The same turns and mirrors carry the whole set onto itself and the rows of a family onto each other. Which other rows belong to the same family as each row named below? List them in the order they appear above.
These 40 rows form 5 families of 8 rows each.
liseg: [-12  22 -26 -12  26   9 -13 -29 -13   3  -5   1  -8 -12  14   7  10 -11
 -36  10   2 -11   6]
linug: [-11  21  -3 -20  15   0 -14 -31  -9   6  -7   3 -11  -8  18  20  28 -11
 -45  11   1  -9  15]
Vube: [  4 -21  21   8   3   9 -11  -8 -19  -2  11  28 -17 -42  22  -1 -31  -4
 -19 -20 -42 -20  21]
zov: [  5  20  -8  -3  17  -3  -9 -33  12  -5  22 -15  19   7  13   8  37  12
  -9  12 -12 -22  21]
Vado: [ 16 -39  11  -1   3  -2 -10   3 -38   0  10  19 -25 -29  30  -8 -18  -9
 -12  -9 -36 -10  19]
dun: [ 14 -22  24  -8   9   3 -17 -23  -9  -7  26  21  -4 -31  22  -8 -32  17
 -10 -25 -46 -34  31]
folo: [-11  20  -9  -2  18  10 -22 -31   4   2  -8  -5  -4   1  17  14   7  -4
 -40  15   7 -17  18]
volos: [ 31 -36  22  -9  -5  -2 -17  -8 -25 -19  12  13 -22 -22  33 -12  -6  -4
   6 -25 -31 -17  22]
nudum: [ -5  25  -1 -14   2  -3 -13 -38   5 -24  -1  -5 -19  10  11   0  31 -10
 -25   3  -3  -7  10]
bogaf: [ -6  22 -10  -8  17  -3 -10 -38  -8   4  -7  -9 -12   5  16  14  26  -9
 -39  16  -2 -15  10]
zofuf: [ 14 -34  12  14  11  -1 -11  -6 -27   4  15  32 -20 -36  17  -3 -18 -11
  -6 -26 -38 -26  21]
kodot: [ -6  13 -25  -3  25  -9  -9 -28  -4  17  28  -5   6   5  12  10  33   8
 -29  19 -10 -13  19]
Deku: [  6 -31  10 -15   7 -24 -13 -14 -24   6  44  37 -25 -24  20   5 -10  -3
  -3 -26 -47 -22   8]
vituz: [ 11 -33  14  16   9   3 -17  -2 -23   9  18  33 -17 -33  24  16 -20 -16
 -11 -23 -33 -25  11]
fil: [ -7  23   1 -11  20   1 -13 -35  16  -5   5 -13  15  10  14   9   3   6
 -21  22  -5 -30  20]
zuv: [ 17 -29  21  -8  -8 -12 -20 -17 -12  -9  35  32 -31 -22  21 -16  -3 -14
   9 -32 -36 -15  15]
Zaker: [ -1  17  -8   4   4  11 -12 -36   1 -14  10 -10  -1   3  25   8  44  -2
  -6  12   2 -15   9]
Tazer: [ 11 -39  15  -3  10 -29 -15 -18 -16  14  42  25 -20 -19  15  17 -16   8
  -6  -5 -53 -25  14]
Noso: [ 25 -37  20   6   2   5 -21 -14 -18 -11  29  29 -24 -24  12 -11  -8 -10
   4 -32 -33 -23  22]
Fegot: [ 20 -35  17   1  12  -2 -14 -20 -19 -11  33  23 -10 -22  14 -12 -22   9
   5 -27 -45 -39  25]
roda: [ 24 -35  20   1   9   3 -24 -21  -5  -7  43  21  -6  -9  16 -11 -25   7
   3 -24 -38 -37  26]
Zizev: [  1  21  -8 -20   8   9 -16 -33   1 -23   8  -2 -11   1  11   2  30 -22
  -5   7   5  -7  -5]
Tigas: [  1  24   1 -18  15  -9  -7 -43   5  -3   7 -17   6  17  12  -1  23   2
 -21  21  -9 -25  19]
koz: [ 24 -37  28   7 -13  -5 -29 -25  -8  -6  23  21 -37 -22  26  -4  -1 -10
   6 -21 -27 -16  20]
zafe: [ -8  13 -14 -21  22 -27 -16 -29   4  17  23   3  -6  16  15  16  28 -13
 -19  15   2 -15   8]
Gumog: [ 14 -39  14  -4  17 -10 -10 -10 -28   7  39  33 -12 -28  13   6 -16  -2
   0 -20 -45 -32  16]
silol: [-12  11 -24   7  14  13 -12 -31 -14   7  10  -4  -7  -2  23  10  35  -2
 -29  19   4  -9  12]
seb: [ 22 -30  24   2   2 -11 -23 -33  -2 -11  25  10 -12 -18  20  -2 -23  22
   1 -19 -46 -38  30]
zap: [ 34 -34  18 -17   8 -14 -14  -8 -19 -18  25   9  -7 -17  21  -4 -16  16
  -1 -25 -48 -26  26]
movo: [  4 -33  16  20   2  -7 -15 -13 -21  15   7  23 -29 -36  25   4 -23  -6
 -16  -7 -40 -17  23]
pogu: [ -2  17 -21 -37  34 -15 -13 -27  -2  16  29   3   5   2   6   7  21  -6
 -23  12  -7 -14   9]
boz: [  2  20   1 -12   5   1 -12 -40   3 -12   4 -11 -12  17  10   7  34 -13
 -22  18  -1 -11   7]
vipe: [-16  19  -5 -33  24 -24  -3 -36  -6  15  14   0   2   5  19   6  23  -1
 -27  21 -11 -21  17]
Veb: [ -4  14  -7 -13   5 -10 -22 -38   9 -14  17  -2 -17  22  16  10  32 -16
  -9  10   7 -13   0]
lor: [ 18 -39   5 -13  14 -20  -7   3 -33   1  29  17 -15 -18  17   2 -20   8
 -14 -11 -52 -17  19]
mige: [ 22 -30  16  20  -2  -1 -22 -11  -6 -12  21  25 -24 -17  17 -11 -12 -16
   5 -36 -30 -22  18]
val: [  3  29  -5 -24  24  -1 -10 -34  15 -14  10 -13  19   2   7  -7  11   2
  -6  10 -10 -25  16]
Kazu: [ -6  23  10 -29  12  -3  -8 -39  11 -15  18 -10   5  15   6  -3  19   4
 -21  23 -14 -20  18]
gab: [ -2  17  -7 -26  23 -14 -10 -38  -5  15  14  -7  -1  12  14  15  30  -3
 -31  22  -5 -19  14]
tidis: [  7 -38   4  -1  20 -16 -13 -17 -24  12  40  31 -10 -17  26   6 -24   3
  -2 -21 -42 -41  12]

The rest of the family of folo: Vube, dun, Deku, fil, zuv, zafe, Veb
The rest of the family of zofuf: bogaf, Noso, Fegot, Tigas, Gumog, boz, gab
The rest of the family of seb: liseg, Tazer, Zizev, koz, movo, pogu, val

